Here are some points, each followed by its number:
[-0.59  0.35 -2.18 -0.42 -0.21 -0.03  0.99 -0.04] 0
[ 0.17  0.05  0.34  0.03  0.3   0.06  0.14 -0.1 ] 1
[ 0.08  0.28 -0.15  0.11  0.15  0.09  0.44  0.  ] 2
[ 2.07  1.15  0.4  -0.03  2.2   0.16 -3.24  0.18] 3
[ 0.03  0.02 -1.18 -0.35  0.24  0.08  0.27 -0.13] 4
[ 0.29  0.3   0.56  0.38  0.31 -0.01 -1.08 -0.01] 5
[ 0.44  0.09  2.33  1.61  2.25 -0.41 -2.09 -0.07] 6
[ 1.24  0.2   0.48  0.74  0.7   0.08 -3.04  0.01] 7
[-2.52 -1.69  0.24 -0.37 -2.48  0.12  3.58  0.26] 8
[ 0.18  0.19 -1.06 -0.28  0.35  0.2   0.12 -0.15] 9
[ 1.99  1.23  0.4  -0.07  2.19  0.08 -3.09  0.29] 10
[ 0.5   0.27  0.39  1.07  0.3   0.05 -2.09  0.  ] 11
[ 0.42  0.13  0.42  0.01  0.36  0.28 -0.42 -0.07] 12
Which two points above are nearest to each new point by angle? Their numbers follow each, nearest first.
[ 0.8   0.13  0.32 -0.17  0.23  0.13 -1.71  0.07] ~ 7 3
[-1.19 -2.56  1.63  0.47 -2.34 -0.06  3.28 -0.02] ~ 8 2
[ 0.24  0.25  0.28 -0.08  0.17  0.11 -0.18  0.03] ~ 12 10
[ 0.4   0.2   0.33 -0.15  0.2   0.17 -0.06 -0.01] ~ 12 1
[-1.25 -1.19  1.87  0.34 -0.25 -0.33  1.17  0.11] ~ 8 1
[ 1.95  0.72  0.76  0.73  1.63  0.04 -3.78  0.  ] ~ 7 3
[ 0.43 -0.07  0.33  0.05  0.15  0.14  0.3  -0.07] ~ 1 12
[ 0.3   0.09  2.5   1.25  2.65 -0.56 -0.45  0.04] ~ 6 1
[ 1.89  0.69  0.78  0.73  1.6   0.03 -3.79 -0.01] ~ 7 3
[ 0.42  0.02  0.22  1.19  0.29  0.26 -1.08  0.  ] ~ 11 7
[-0.6   0.12  0.45  0.03 -1.38 -0.07  0.7   0.05] ~ 8 0
[-1.29 -0.76  1.25  0.68 -0.54 -0.18  0.82  0.  ] ~ 8 1
[ 0.92  0.16  0.42  0.45  0.5   0.   -2.61  0.08] ~ 7 11
[ 0.25  0.21  0.38  0.1   0.22  0.16 -1.57  0.  ] ~ 7 5
[ 0.4   0.14 -0.47  0.17  0.17 -0.01 -0.88 -0.07] ~ 7 3
